cols: R M W G
30  30  37  36 -> J848
-26  -16  7  -25 -> J478
30  0  37  36 -> J351
-101  -45  85  -77 -> J689
-74  105  21  -88 -> J365
19  -15  -11  -1 -> J428
90  -9  37  14 -> J510
1  -10  -24  0 -> J676
17  7  -4  8 -> J612
4  54  43  39 -> J661
39  -17  -61  29 -> J288
90  37  13  -9 -> J408
size: 30 -> 1
size: 90  -9  37  14 -> 4
order: -9  13  37  90 -> J408

cols: F Q S Y X
-51  -25  -4  -67  73 = J408
50  8  -4  -78  -57 = J351
50  8  17  68  24 = J676
-4  -25  -51  36  -22 = J848
-35  4  -7  36  -22 = J689
col: 50  -4 -> F
col: 8  8 -> Q
asked: -7  36 -> J689
chg J351: 50  8  -5  -78  -57 -> 2, -4
chg J408: -51  -25  -4  -68  73 -> 3, -67
asked: -51  -25  -4 -> J408

cols: V N T E J L U
-35  23  37  0  0  0  -22 : J365
0  0  -35  -22  23  36  0 : J408
-9  100  -38  27  -12  27  -58 : J351
asked: 37  0  0  0 -> J365
size: 0  0 -> 2
chg J351: -9  101  -38  27  -12  27  -58 -> 1, 100
order: -35  36  23  0  0  0  -22 -> J408

cols: K D A Z
13  3  6  -34 -> J288
48  -3  2  -58 -> J365
84  -2  -9  -64 -> J510
33  -2  -9  -18 -> J351
1  12  37  92 -> J478
37  -1  5  82 -> J428
33  -6  -9  -18 -> J848
-6  -18  -9  34 -> J676
104  3  12  37 -> J689
-76  1  12  -41 -> J408
size: 104  3  12  37 -> 4
col: -2  -2  12  -1  -6  -18  3 -> D
size: 48  -3  2 -> 3
asked: 3  12  37 -> J689
order: -9  -18  33  -6 -> J848
chg J689: 103  3  12  37 -> 0, 104

cols: puda Lufu dobe vezuk Vep
-18  -106  -5  -41  -40 : J288
-16  5  1  -18  60 : J408
-80  -26  -41  70  -13 : J428
-80  -26  -41  -8  -5 : J365
-18  -106  -5  -41  -28 : J510
chg J288: -18  -107  -5  -41  -40 -> 1, -106
asked: -80  -26  -41  70  -13 -> J428
order: -41  -18  -28  -5  -106 -> J510
chg J428: -80  -25  -41  70  -13 -> 1, -26

cols: fir Rane Sabu vebo Tobe volu
54  4  8  1  -33  -28 -> J510
29  23  -68  16  -2  -14 -> J365
-40  83  -12  -70  1  -35 -> J288
-52  95  24  88  -38  -37 -> J689
-52  95  24  1  -35  -70 -> J661
-40  83  -12  -70  1  10 -> J612
chg J365: 29  22  -68  16  -2  -14 -> 1, 23
asked: -70  1  -35 -> J288
size: -40  83  -12  -70 -> 4
order: 1  -35  -40  83  -12  -70 -> J288
chg J661: -52  96  24  1  -35  -70 -> 1, 95
chg J612: -40  83  -12  -69  1  10 -> 3, -70
col: -68  -12  24  24  -12 -> Sabu

cols: Fepu tumot pas Gapi Ziv
24  -1  4  -29  34 : J351
13  0  -3  28  17 : J848
-2  1  1  17  2 : J510
-11  0  4  57  10 : J365
13  0  -3  -1  8 : J676
4  1  1  17  2 : J428
-11  0  4  8  10 : J661
col: -11  13 -> Fepu
asked: 4  1  1  17  2 -> J428

cols: latu Davok voma gorir nak lomum giz loz
7  38  61  -27  -72  -40  52  34 : J288
10  84  73  2  -70  34  -40  52 : J408
2  34  10  84  52  -40  72  -70 : J661
order: 34  -40  84  52  2  73  -70  10 -> J408
size: 2  34  10 -> 3
chg J408: 10  84  73  2  -70  34  -40  53 -> 7, 52
asked: -40  52  34 -> J288
asked: 61  -27  -72  -40  52 -> J288

cols: Guv Vagul Subi dito vibeb Mego kiko des gidul pini
5  10  -4  83  96  53  28  -36  -58  -4  J351
21  5  -40  -48  -4  5  -2  104  1  -2  J612
-40  -2  5  105  21  5  1  -4  -2  -48  J661
order: -48  -2  -4  1  5  21  105  5  -2  -40 -> J661
size: -40  -2  5  105  21 -> 5

cols: C B H P
48  -11  -20  48  J478
47  48  -11  -20  J661
-37  -76  -65  -37  J676
asked: -37  -76  -65 -> J676
chg J676: -37  -77  -65  -37 -> 1, -76
chg J676: -36  -76  -65  -37 -> 0, -37
order: 48  -20  -11  48 -> J478

